Each row of this table is followed by its label. One hidden rule gives the labels. It looks at one to three of the table's principal directions, none of them among the few with the most spread.
[ 1.2  0.3  0.6 -1.   1.2  1.5  0.6 -1.7 -1.4 -0.2  0.2 -0.7 -1.   0.4
  0.1  0.5  1.2 -0.3  1.1 -0.4 -0.6 -0.1  0.7 -1.1  0.5 -0.7  0.   0.3
 -0.4 -1.2 -0.7 -0.6] 6
[-0.8 -0.4 -0.9  1.3 -0.8 -0.9 -0.7  2.3  0.8  0.   0.   0.9  1.  -0.3
 -1.2 -1.1 -0.2 -0.3 -1.   0.5  1.  -0.5  0.1  1.4  0.2  1.  -0.4 -0.4
  1.1  0.9  1.   1.6] 2
[-1.4 -0.1 -1.4  1.4 -0.8 -0.2 -1.8  2.5  0.2  1.3 -0.7  0.7  1.   1.7
 -0.5 -0.7 -1.   0.7 -0.9  0.9  2.3 -0.7 -0.3  0.4 -0.5  0.5  0.2 -0.9
  1.   1.1  1.1  2. ] 6
[ 0.9  0.1  0.1 -0.4  0.5 -1.4  1.  -1.3  0.5 -0.9  0.5  0.2  0.4 -1.7
  0.8  0.7 -0.2 -0.7 -0.1 -1.2 -2.2  0.9 -0.3  0.2  2.1  0.9 -0.7  0.4
  0.5 -0.7  0.9 -1.1] 3
[-2.5 -0.6  1.4  0.9  0.4 -1.1  1.5  4.2  1.  -4.8  0.3 -0.3  0.6 -3.2
 -1.9 -1.3  0.2 -1.6 -0.5 -0.5 -1.6  0.4  1.   0.4 -1.9  1.1  0.7  0.4
 -0.5  0.8 -0.7 -0.4] 3
[ 0.5  0.1 -0.4  0.1  0.5 -1.7 -0.9 -0.7  0.7  2.1  0.  -0.3  1.3  1.
 -0.4  0.4  0.3 -0.2 -1.1  0.2 -0.2 -1.3 -0.2  0.4  1.6  0.4 -0.5  1.2
  1.4  0.4  0.9  1. ] 2
[ 0.9  0.9  0.7 -1.2  0.4  2.6  0.4 -0.8 -0.4 -1.4  0.3 -0.2 -0.3 -1.1
  1.1  0.   0.1  0.4  1.6 -1.3 -0.4  1.3 -0.7 -0.5 -0.3 -0.4  0.7 -0.6
  0.  -1.9 -0.9 -1.3] 5
[ 0.1 -0.8 -2.   1.1 -0.5  0.  -1.   1.2 -1.1  0.7  0.1  0.  -0.1  2.4
  0.5 -0.8  0.   0.2 -0.9  0.7  1.3 -1.3 -0.3 -0.6  0.9  0.8 -0.6 -2.4
  0.5 -0.2  1.2  1.5] 6
[ 1.   0.4 -0.6 -0.8  0.2  0.6  0.2 -1.2  0.1 -0.9  0.7  1.1  0.5 -0.4
  2.1 -0.6 -1.3  0.4  0.5 -1.2  0.1  1.7 -0.7  0.6  1.4  1.4 -0.6 -1.
  0.1 -1.3  0.6 -1.5] 7
[ 0.1  0.3 -0.5  0.3 -1.   1.  -0.9  0.6  0.7  0.7 -1.   0.8  0.5 -0.4
  0.3 -0.3 -1.   0.7  0.8 -0.7  1.3  0.9 -0.7  1.  -0.2  0.2  0.8 -0.8
  0.9  0.4  0.9  0.5] 6
[ 0.2 -0.1 -0.5  0.2 -0.4  1.3  0.1  0.7 -0.5 -0.4  0.3 -0.1 -0.1  0.2
  0.1 -0.3 -0.1  0.   0.4 -0.2  0.9  0.1 -0.4 -0.5 -0.6 -0.1  0.3 -1.2
  0.1 -0.7 -0.5  0. ] 1
[ 0.6  0.2 -0.8  0.  -0.9 -0.5 -0.5 -0.3  1.1  1.  -0.2  0.9  0.9 -0.7
 -0.4 -0.2 -1.1  0.2  0.  -0.3  1.   0.6 -0.7  1.4  0.5  0.2  0.   0.2
  1.5  0.3  0.7  0.3] 3
[-0.9  1.6  0.3  0.6 -1.2  3.7 -1.7  0.6 -0.5  2.4 -1.7  0.9 -0.6  0.7
  0.4  1.3 -0.4  2.   1.8  0.3  1.8  1.2 -0.7 -0.5 -1.7 -2.2  1.4 -0.3
 -0.2  0.5 -0.3  1.2] 6
[ 1.1  0.1 -0.8  0.5 -0.4  1.   0.6  0.8  0.6 -1.8  1.2  0.5  1.1 -2.2
  0.2 -0.9  0.5 -0.9  0.2 -1.3 -1.   0.5 -1.2  0.7  1.2  1.1 -1.  -1.1
  1.5 -1.8  0.  -0.3] 3
[ 0.1  1.6  0.2  0.   0.4 -0.1 -1.3 -0.8  1.3  1.6  0.1  0.8  1.9 -0.4
 -0.2  0.2 -0.4  0.9 -0.5  0.1 -0.1  0.2 -1.3  0.9  0.8  0.  -0.8  1.8
  1.4 -0.2 -0.3  0.3] 1
[-1.  -0.7 -0.6  1.4 -0.3 -1.  -0.1  1.9  0.4 -0.2  0.6  0.1  0.8  0.3
 -1.2 -0.9  0.8 -0.9 -1.4  1.  -0.1 -1.5  0.2  0.4 -0.6  0.5 -1.1  0.2
  0.   0.6 -0.5  0.8] 4
[-1.  -0.5  0.8  0.3  0.   0.  -0.1  1.5  0.2 -0.7 -0.7 -0.3 -0.3  0.
 -1.3 -0.9  0.6 -0.3  0.1  0.4  0.5 -0.6  1.   0.6 -1.7  0.   0.8  0.3
 -0.7  1.3 -0.4  0.5] 6
[-0.1  0.8  0.  -0.5 -0.8  2.1 -1.  -0.7  0.1  2.1 -1.1  1.  -0.2  1.2
  1.6  0.4 -1.1  1.3  1.3 -0.3  2.   1.4 -0.2  0.5 -1.1 -0.7  1.1 -0.2
 -0.7  0.4  0.3 -0.3] 1
[-0.3  0.2 -0.6  0.6  0.4 -0.3 -0.9  0.2 -0.4  0.6  0.3 -0.2  0.4  1.5
  0.1 -0.4  0.3  0.6 -0.9  0.9  0.  -1.1 -0.6 -0.6  0.7  0.4 -1.  -0.3
  0.  -0.2 -0.2  0.7] 1
[-0.7 -0.8  0.4 -0.3 -1.   0.   0.8  1.6  1.1 -1.7 -1.   0.6 -0.3 -1.7
 -0.5 -1.  -1.5 -0.4  1.  -1.   1.4  1.6  0.9  1.6 -2.3  0.5  1.8 -0.5
 -0.6  1.4  0.3 -0.9] 4
[-2.2 -1.1 -1.2  1.7 -1.   0.4 -0.6  4.  -1.4  0.3  0.7 -0.5 -0.1  2.6
 -0.9 -0.4  0.6 -0.6 -1.5  1.9  2.2 -2.   0.9 -1.3 -1.9 -0.4  0.2 -1.5
 -0.5  0.6 -0.3  2.2] 3
[-2.6  0.  -0.3  2.  -1.   0.2 -0.4  3.7 -0.6 -1.1  0.2  0.3 -0.3 -0.1
 -1.1  0.   0.2  0.3 -1.   1.7  0.3 -0.4  0.  -0.9 -1.3 -0.5 -0.2 -1.
 -0.4  0.7 -0.4  1.9] 1
[ 0.7 -1.  -0.8 -0.2 -0.6 -1.4  0.4 -0.6  0.3  0.  -0.2  0.4 -0.4  0.
  0.2 -0.6 -0.6 -0.3 -0.2 -0.1  0.5  0.1  0.4  1.1  0.5  0.8 -0.1 -0.7
 -0.1  0.7  1.1 -0.3] 3
[ 0.3 -0.4 -0.2 -0.3  0.3 -1.   0.3 -1.3 -0.9  0.9  0.2 -0.2 -0.9  1.1
  0.5  0.8 -0.1  0.  -0.4  0.6  0.  -0.1  0.7 -0.7  1.2  0.  -0.4  0.
 -0.6  0.3  0.6  0.1] 3
[-0.1  0.9 -0.4  0.6  0.2 -1.2 -0.4 -0.9  0.1  2.2  0.1  0.6  0.7  0.2
  0.9  2.1 -0.7  0.4 -0.7  0.  -0.8  0.6 -0.5 -0.7  2.7  0.1 -0.7  0.6
  0.9  0.2  1.6  0.7] 6
[-0.6  0.7 -1.6  1.  -1.4  0.1 -1.5 -0.2 -0.4  3.8 -0.1  0.6  0.4  2.2
  1.   1.8 -1.4  1.5 -0.8  1.3  1.8  0.  -1.5 -1.1  0.6 -1.1 -0.3 -0.7
  0.6  0.3  0.7  1.5] 7
[ 0.6 -0.5 -0.9  0.3 -0.6 -1.   1.2 -0.3  0.3 -1.   1.3  0.4  0.3 -1.3
  0.9  0.1 -0.6 -0.7 -0.5 -0.5 -0.8  0.8 -0.8  0.   1.3  1.  -1.1 -1.
  0.1 -0.8  0.3 -1. ] 2
[ 0.7  1.   0.3  0.1  0.1 -0.1 -0.2 -1.9  0.5  3.2  0.   0.4  0.7  0.1
  0.8  2.   0.1  0.1  0.1 -0.5 -0.5  0.6 -0.6 -0.1  2.1 -0.2 -0.4  1.3
  0.4  0.3  0.8  0.2] 2
[-2.6 -0.3  0.8  1.   0.1 -1.5 -0.5  3.3  1.1 -0.8 -0.3  0.4  1.2 -0.2
 -1.  -0.8 -0.1 -0.6 -1.3  0.5  0.2 -0.4  1.1  1.1 -1.4  0.9  0.5  1.1
 -0.3  1.9  0.5  0.9] 6
[-1.3 -1.  -0.7  0.5 -0.8 -1.1  0.6  1.3 -0.6 -0.8  0.   0.5 -0.9  0.4
  0.4  0.2 -0.9 -0.3 -0.5  0.6  0.5  0.5  1.1 -0.3 -0.6  0.1  0.2 -1.
 -1.1  0.8  0.8  0. ] 5
[ 3.1 -0.9 -0.5 -2.1 -0.7  1.2  1.4 -2.6  0.4 -0.6 -0.5 -0.3 -0.9 -1.2
  1.5 -0.3 -0.9 -0.7  2.3 -2.7  0.6  1.6 -0.1  1.  -0.2  0.1  1.5 -1.4
  0.3 -1.1  0.7 -2.4] 3
[-1.7 -0.1  0.8 -0.1 -0.2  1.2 -0.7  1.3 -0.6 -0.2 -2.1  0.3 -1.4  1.
 -0.7 -0.6 -0.8  1.1  1.2  0.6  2.1  0.6  1.5  0.2 -2.7 -0.7  1.9 -0.2
 -1.5  2.  -0.1  0.5] 3
[-0.8 -1.2 -0.2  0.1 -1.1 -2.3  0.1 -0.6  0.2  2.6 -1.   0.2 -1.   1.4
 -0.5  1.2 -0.5 -0.3 -0.6  1.3  1.2 -0.5  1.6  0.6 -1.  -1.1  0.4  1.2
 -1.2  2.5  0.8  0.5] 3
[ 0.6 -0.5  0.5 -0.1  0.9 -1.9  0.9 -0.1  1.2 -1.9  0.7  0.1  0.9 -1.8
 -0.8 -1.2  1.  -1.4 -0.8 -0.6 -2.  -0.4  0.5  1.6  1.3  1.7 -1.2  1.2
  0.5  0.   0.2 -0.6] 6
[ 0.9 -0.6 -2.1  1.3 -1.3 -2.7  0.7 -0.1  1.9  1.1  1.5  1.   2.1 -1.5
  0.   0.2 -1.2 -1.2 -1.6 -0.5 -0.2  0.3 -1.6  1.3  2.4  1.7 -1.9 -0.2
  1.7  0.1  1.1 -0.1] 5
[-1.6  0.4 -1.   1.6 -1.5  1.3 -1.5  3.2  0.5  0.8  0.2  0.8  1.3  0.7
  0.3 -0.4 -0.2  0.4 -0.7  0.6  1.4 -0.3 -0.9  0.3 -1.3 -0.1  0.1 -1.1
  0.7  0.   0.2  1.6] 4
[-0.8  0.5  1.  -0.2  1.6 -1.2 -1.  -0.6 -1.5  1.3  1.1 -1.4 -0.4  2.9
 -0.2  0.7  1.6  0.7 -1.9  2.5 -0.7 -2.3  0.4 -1.8  1.  -0.6 -1.   1.2
 -0.8 -0.3 -0.9  1.4] 5
[ 1.1 -0.8 -1.1  0.3 -1.4 -0.2  0.6  0.2  0.9  0.2  0.2  0.3  0.5 -1.1
  0.4 -0.1 -0.5 -0.9  0.2 -1.1  0.3  0.4 -0.6  1.   0.3  0.5  0.1 -1.1
  0.9 -0.2  0.9 -0.3] 3
[ 1.1 -0.1 -1.4 -0.5  0.3  1.2  0.  -0.5 -2.4 -0.3  1.3 -0.4 -1.   1.9
  1.7  0.3  0.1  0.2 -0.1  0.2  0.5 -0.2 -0.1 -1.9  1.9  0.2 -0.5 -2.6
  0.3 -2.3  0.7  0.4] 3
[-0.6 -1.9  0.3  0.7 -0.3 -1.1  1.5  2.1  1.1 -3.  -0.9  0.2 -0.4 -1.9
 -1.8 -2.4  0.  -1.6  0.5 -0.8  0.3  0.2  1.5  1.9 -1.9  1.8  0.6 -0.3
 -1.2  2.1 -0.1 -0.8] 6
[ 1.2  0.4 -0.7  1.1  0.3 -2.2  0.4 -1.7  0.9  2.8  0.8  0.7  1.4 -0.6
  0.3  1.7  0.3 -0.9 -1.2 -0.4 -1.6  0.  -0.7  0.3  4.5  1.3 -2.2  1.2
  1.4  0.4  1.7  0.7] 2
[ 1.7 -0.6  0.3 -1.4  0.9 -1.6  1.  -2.6  0.3 -0.5  0.2 -0.7 -0.3 -0.6
  0.   0.1  0.5 -0.9  0.1 -0.7 -1.7 -0.4  0.5  0.4  0.9  0.  -0.4  1.1
  0.2 -0.6  0.  -1.5] 4
[-1.7 -1.1 -1.6  1.5 -1.6  0.1 -1.3  3.4 -0.5 -0.1 -1.2  0.2 -0.5  1.8
 -0.5 -1.2 -1.1  0.7 -0.5  1.1  2.6 -0.9  0.1 -0.1 -2.   0.1  1.1 -2.6
 -0.1  1.4  0.9  1.9] 3
[ 0.   0.7  1.8 -1.1  1.   3.   0.  -0.2 -0.6 -1.6 -1.  -0.3 -1.  -0.3
  0.4 -0.8  1.   0.4  2.  -0.9 -0.4  0.7  0.9 -0.1 -1.8 -0.5  1.3  0.2
 -1.3 -0.4 -1.1 -1. ] 6
[ 0.6  1.   1.  -1.1  1.6  1.5 -1.3 -2.2 -1.5  2.  -0.5 -1.  -0.8  2.9
  0.6  0.6  1.4  1.2  0.4  0.8  0.  -1.3  0.3 -1.3  0.1 -1.3  0.1  1.
 -0.6 -0.7 -0.8  0.4] 3
[-2.1 -1.5  0.7  1.1 -0.9 -1.2  0.8  3.6  1.  -1.7 -0.6 -0.6 -0.2 -1.1
 -2.8 -1.1  0.5 -1.4 -0.5  0.7  0.7 -1.   1.4  0.9 -3.6 -0.3  1.2  0.6
 -0.9  2.3 -0.9  0.5] 3
[ 0.2  1.2  0.5 -0.5  0.8  4.5  0.1  0.3 -2.6 -1.2  0.1  0.  -1.4  0.4
  1.4  0.7  0.8  0.5  2.1 -0.9  0.   1.3  0.6 -2.1  0.3 -0.9  0.8 -1.6
 -0.4 -2.2 -0.2  0. ] 2
[ 0.6 -0.8  0.1  0.4 -0.9 -2.   1.5  0.1  2.7 -1.5  0.1  0.3  1.1 -3.7
 -1.3 -0.7 -0.5 -1.4 -0.1 -1.3 -1.2  0.7 -0.8  2.1 -0.4  1.  -0.3  0.9
  0.7  0.8 -0.3 -1.4] 5
[-1.2 -0.8  0.5  0.5  0.4 -2.8 -0.7  0.2  0.9  1.2 -0.7 -0.2  0.3  1.4
 -2.2 -0.9  0.7 -0.2 -1.6  2.   0.3 -2.2  1.2  1.3 -1.3  0.  -0.7  2.5
 -0.8  2.6 -0.6  0.8] 1
[ 0.3  0.2 -1.5  1.3 -1.4  2.3 -0.3  1.7  0.3 -1.  -0.1  1.2  0.5 -1.2
  0.6 -1.  -0.3  0.2  0.9 -1.   0.5  0.9 -1.4  0.5 -0.2  0.6 -0.3 -2.3
  0.9 -0.9  0.3  0.2] 3
[-0.4 -0.1  1.5  0.  -0.4  2.1  0.8  2.1  1.  -2.4  0.  -0.6  0.2 -2.4
 -1.  -1.2  0.9 -0.8  1.3 -1.1 -0.1  0.5 -0.2  0.7 -2.8  0.   1.4 -0.1
 -0.6 -0.1 -1.8 -0.8] 1
[-0.4  0.2 -1.1  0.7 -0.5  2.3 -0.6  1.4 -1.5  0.1  0.1  0.2 -0.4  1.4
  1.1  0.2  0.   0.4  0.4  0.1  0.9  0.  -0.2 -1.4 -0.2 -0.5  0.2 -2.
  0.1 -1.   0.3  0.8] 3
[ 0.5 -0.2 -0.8  0.  -0.3 -0.2  0.5 -1.2 -1.3  1.1  0.5 -0.2 -1.   1.
  0.9  1.4 -0.7  0.3 -0.1  0.5  0.4  0.4 -0.3 -1.6  1.2 -0.5 -0.3 -1.1
 -0.4 -0.4  0.3  0. ] 5
[ 1.1  0.9  0.1 -1.   0.6 -0.4 -0.7 -1.5  0.3  0.9  0.8  0.   0.9  0.1
  0.1  0.1 -0.1  0.6 -0.5  0.1  0.  -0.1 -0.8  0.4  1.5  0.1 -0.5  0.9
  1.4 -1.   0.   0.2] 1
[ 0.6  0.3  0.7 -0.3  0.2 -2.7  0.7 -0.9  2.2 -0.9  0.5  0.2  1.3 -3.3
 -0.9  0.3 -0.2 -0.6 -0.7 -0.7 -2.3  0.5 -0.9  1.5  1.3  0.6 -0.7  1.9
  1.4  0.1  0.2 -0.7] 1
[-1.9  0.1 -0.3  1.   0.3 -0.1 -2.3  1.8 -0.1  1.4 -0.7  0.2  0.7  3.2
 -0.1 -1.5 -0.3  1.4 -1.2  1.8  1.9 -1.6 -0.1  0.2 -1.2  0.7 -0.1 -0.2
 -0.7  1.4 -0.2  1.5] 5
[-1.8  0.  -0.4  1.2 -0.4 -0.1 -1.2  2.4  0.6  0.3 -0.1  0.7  1.1  0.9
 -0.8 -1.2 -0.3  0.3 -1.   1.1  1.3 -0.7 -0.1  0.7 -1.5  0.5 -0.3  0.2
 -0.1  1.1 -0.5  1. ] 5
[ 1.  -1.6  0.6 -1.2  0.2 -0.5  1.6  0.1  0.1 -3.6 -0.6 -1.  -1.3 -1.8
 -0.8 -1.6  0.2 -1.1  1.1 -1.4 -0.6  0.1  1.1  0.8 -1.2  0.6  1.3 -1.
 -0.4  0.   0.  -1.4] 6
[ 0.4 -0.3  0.8 -0.4  0.7 -0.5  2.7  0.7  1.2 -5.   1.2  0.5  0.8 -4.7
 -0.2 -0.9  0.1 -2.2  0.6 -2.5 -3.   1.9  0.5  1.   0.5  1.8 -0.5  0.4
  0.2 -1.2 -0.3 -2.6] 4
[-0.7  0.1  0.5  0.6  0.4  0.2  0.2  0.5 -0.6 -0.5 -0.1 -0.6 -0.4  0.
 -0.8  0.4  1.  -0.1 -0.1  0.6 -1.  -0.8  0.2 -1.1 -0.6 -0.8 -0.3  0.4
 -0.5  0.  -1.   0.3] 3
Which label does each new row get?
[-1.7  0.4  1.1  0.9  0.   1.   0.6  1.6 -0.7 -1.5  0.2 -0.3 -0.9 -1.
 -0.9  0.6  1.1 -0.1  0.1  0.9 -1.2  0.   0.4 -1.3 -1.5 -1.3  0.   0.3
 -1.2  0.1 -1.6  0.2] -> 5
[-1.   0.1  1.6 -0.4  1.2 -1.3  0.6 -0.1 -0.6 -1.3  0.5 -1.1 -0.8 -0.3
 -0.8  0.7  1.4 -0.4 -0.7  1.  -2.1 -0.9  1.1 -1.1 -0.2 -0.8 -0.2  1.5
 -1.   0.  -0.9  0. ] -> 1
[-0.4 -1.   0.1  0.7 -0.1 -2.7  1.6  1.   1.1 -2.3  0.4 -0.5  0.3 -2.6
 -1.9  0.   0.3 -1.7 -0.9 -0.1 -2.1 -0.5  0.4  0.3 -0.3  0.2 -0.5  0.9
  0.4  0.6 -0.3 -0.5] -> 4
[-0.3  1.6 -0.5  1.1 -0.3  2.1 -1.6  0.5 -0.2  2.1 -0.1  1.2  1.   0.8
  0.8  0.6  0.   1.2  0.1  0.2  0.7  0.5 -1.2 -0.3  1.2  0.  -0.7 -0.3
  0.8 -0.4  0.4  1.4] -> 6
[-0.3  0.   0.4  0.2  0.1 -0.6  0.2  0.7  1.6 -1.7 -0.1  0.7  1.  -1.7
  0.5 -1.3 -0.3 -0.3 -0.1 -1.  -1.1  0.8 -0.4  1.6  0.2  1.7 -0.3  0.1
 -0.1  0.3  0.4 -0.9] -> 4
[-3.  -0.2  2.1  1.1  0.8 -0.5  0.5  5.1  1.6 -4.8 -0.2 -0.5  1.2 -3.
 -2.7 -2.3  0.8 -1.1 -0.5 -0.3 -1.3 -0.3  0.8  1.  -3.   1.3  1.   0.9
 -0.5  1.3 -1.5  0.1] -> 3
[-0.2  0.4 -1.5  0.6 -0.4  0.4 -1.3  0.1 -1.3  2.   0.6  0.   0.1  2.5
  1.3  0.9 -0.3  1.  -1.   1.2  0.8 -0.8 -0.9 -1.5  1.3 -0.5 -0.7 -1.4
  0.6 -0.9  0.7  1.5] -> 1
[ 1.6  1.3 -0.3 -0.3  0.6  0.8 -0.7 -2.8 -0.3  3.4  0.2  0.7  0.6  1.1
  1.1  1.5  0.   0.6  0.4 -0.4  0.3  0.6 -0.7 -0.2  2.9  0.1 -0.9  0.9
  0.9 -0.5  0.7  0.4] -> 2
[ 1.8 -0.1  0.  -0.8  0.6  0.3  0.7 -2.1  0.2 -0.6  0.   0.2 -0.2 -0.7
  0.2 -0.8  0.6 -0.5  0.8 -0.9 -0.8  0.2  0.1  0.9  0.8  0.6 -0.8  0.4
  0.  -0.6 -0.3 -1.3] -> 3
[-2.7 -0.6  2.6 -0.6  0.5 -0.6  0.4  2.7  1.1 -2.8 -1.3  0.  -0.3 -1.2
 -2.  -1.7  0.  -0.5  0.3  0.3  0.6  0.4  2.5  1.7 -4.1  0.1  2.1  1.9
 -1.9  2.5 -1.  -0.5] -> 1
[ 3.1 -0.5  0.1 -2.   0.1  0.1  2.2 -4.2 -1.1  0.9  0.9 -1.3 -1.7 -0.4
  1.3  2.2  0.3 -0.9  1.3 -1.3 -0.8  0.8  0.1 -1.3  1.9 -1.1  0.3 -0.3
 -0.2 -1.7  0.1 -1.7] -> 4
[-0.7 -0.5 -0.6  0.9  0.1 -3.4  0.5 -0.5 -0.2  0.9  0.3 -0.2 -0.2  0.1
 -0.9  1.9 -0.2 -0.4 -1.7  1.3 -1.6 -0.8  0.4 -1.1  1.5 -0.7 -1.2  1.1
  0.3  0.8  0.7  0.6] -> 4
[ 0.   0.  -0.4  0.6  0.9 -3.   0.9 -1.  -0.6  0.5  1.9 -0.6  0.3  0.1
 -0.3  1.6  0.5 -0.7 -2.2  1.2 -2.  -1.  -0.3 -1.7  3.1  0.4 -2.2  0.9
  0.3 -0.5  0.   0.4] -> 5
[-2.   0.5  0.2  1.3  0.   0.7  0.3  4.1  0.4 -3.7  1.5  0.4  1.4 -2.2
 -0.5 -1.2  0.3 -0.7 -0.9 -0.1 -1.1  0.4 -0.6 -0.2 -0.7  1.1 -0.5 -0.8
  0.4 -1.1 -0.8  0.3] -> 5
[ 0.8 -2.  -0.4 -0.1 -0.9 -0.6  2.   0.7  0.3 -2.   0.8 -0.8 -0.7 -1.2
 -1.3 -1.2  0.8 -2.1  0.1 -0.4  0.1 -0.8  0.8  0.7 -1.7  0.1  0.1 -0.7
 -0.5  0.  -0.9 -1. ] -> 1
[-0.1  0.1  0.5  0.   1.1 -0.4 -0.8  0.2 -0.4  0.4 -0.2 -0.8  0.1  1.3
 -0.5 -0.5  0.7  0.4 -0.5  0.6  0.  -1.2  0.1 -0.4  0.6  0.5  0.   0.2
  0.1  0.3  0.   1. ] -> 6
[-1.8 -0.6  0.5  1.2 -0.7 -0.2  0.7  4.4  1.7 -3.1 -0.2  0.3  1.3 -3.1
 -1.6 -1.4 -0.2 -1.5  0.  -1.2 -0.2  0.6  0.4  1.5 -2.   1.1  1.2 -0.2
  0.7  0.9  0.2  0.2] -> 2
[-0.1 -0.3 -0.8  0.3 -0.4 -3.5  0.3 -0.2  2.   0.2  0.4  0.9  1.7 -1.7
 -0.6  0.1 -1.4 -0.7 -1.5 -0.2 -0.7  0.3 -0.5  1.6  1.3  1.1 -1.   1.3
  1.4  0.8  1.1 -0.3] -> 5
[-1.1 -1.2  0.8  0.   0.8 -1.5  0.8  1.2 -0.4 -2.5 -0.2 -1.1 -0.9  0.1
 -1.6 -1.2  0.7 -0.7 -0.6  0.7 -0.6 -1.3  1.4 -0.3 -1.5  0.4  0.3  0.2
 -1.3  1.  -0.9 -0.3] -> 1
[-1.1 -0.5 -0.6  1.1 -0.9 -0.8 -0.1  1.7  0.6  0.3 -0.1  0.6  0.4  0.
 -0.9 -0.3 -0.5 -0.2 -0.7  0.6  1.  -0.1  0.2  0.5 -0.8  0.3 -0.1 -0.1
 -0.1  1.3  0.2  0.7] -> 4
[ 0.7 -0.2 -1.  -0.4 -0.6  0.7 -0.1 -1.6 -1.   1.5  0.   0.6 -0.9  1.8
  1.8  0.5 -0.5  0.4  0.3  0.2  1.   0.4  0.2 -0.3  0.5 -0.4 -0.3 -0.9
 -0.8 -0.4  0.6 -0.4] -> 5
[ 1.   0.1 -0.1 -0.6  0.4  0.   1.3 -0.8 -0.1 -1.1  1.1  0.2  0.2 -1.5
  0.5  0.5  0.  -1.   0.3 -1.1 -1.1  1.   0.2 -0.2  1.3  0.3 -0.5  0.1
  0.5 -1.4  0.1 -1.1] -> 3
[ 1.  -0.2 -1.   0.5 -0.4 -0.3 -0.6 -0.4  0.2  2.2 -0.4 -0.3  0.6  0.8
  0.4  0.8 -0.2 -0.1 -0.1 -0.6  0.4 -0.5 -0.8 -0.2  1.6  0.3  0.2 -0.7
  1.4  0.1  1.4  1. ] -> 2
[ 0.9  0.2 -0.3 -0.8 -0.4  1.9 -0.6 -1.3 -1.2  1.7 -0.7 -0.6 -1.1  1.7
  0.8  0.8 -0.2  1.   1.2  0.1  1.4  0.  -0.3 -1.1 -0.7 -1.6  1.1 -0.9
 -0.1 -0.6 -0.2  0.2] -> 4
[ 2.7  0.2 -0.4 -0.9 -0.1 -1.2  1.2 -3.2  2.1  0.7  0.6  1.2  1.4 -2.6
  0.7  0.  -0.8 -0.9  0.5 -2.1 -0.9  1.7 -0.9  2.3  2.6  1.5 -1.2  1.2
  1.3 -0.4  0.8 -2. ] -> 3
[-1.1  0.1  0.5  0.2  1.5 -1.7 -0.2  1.  -0.1 -1.9  0.9 -0.3  0.7  0.2
 -0.6 -1.   0.7 -0.2 -1.6  0.9 -1.5 -1.2  0.3 -0.2  0.6  1.1 -1.1  0.8
 -0.1 -0.2 -0.5  0.2] -> 5
[ 0.2  0.1 -0.6  0.1 -1.   0.  -0.8 -0.7  0.4  2.5 -0.7  0.6  0.1  0.9
  0.2  0.5 -0.8  0.7  0.1  0.4  1.5  0.2 -0.4  0.6 -0.1 -0.5  0.2  0.2
  0.2  0.9  0.5  0.5] -> 4
[-0.7 -0.3  0.1  0.  -0.6  2.   0.4  2.5 -0.6 -2.7 -0.4  0.  -0.7 -1.2
 -0.4 -0.7  0.  -0.4  1.2 -0.8  0.5  0.7  0.8 -0.2 -2.  -0.5  1.6 -1.5
  0.1 -0.6  0.   0.1] -> 6
[-1.9 -1.1 -1.8  1.9 -1.2 -3.2 -0.9  2.6  1.   0.6 -0.2  0.3  1.1  0.9
 -0.9 -0.6 -1.8  0.2 -2.3  1.4  1.4 -1.  -0.6  0.4 -0.3  1.  -0.4 -0.9
  0.6  2.   1.1  1.5] -> 5
[-0.8  1.6 -0.3  0.3  0.7  2.1 -2.1 -0.1 -2.1  1.8  0.4 -0.1 -0.3  3.4
  1.5  0.7  0.3  2.2 -0.6  1.7  0.8 -0.7 -0.9 -2.3  0.9 -0.7 -0.6 -1.
 -0.3 -1.2 -0.3  1.6] -> 5
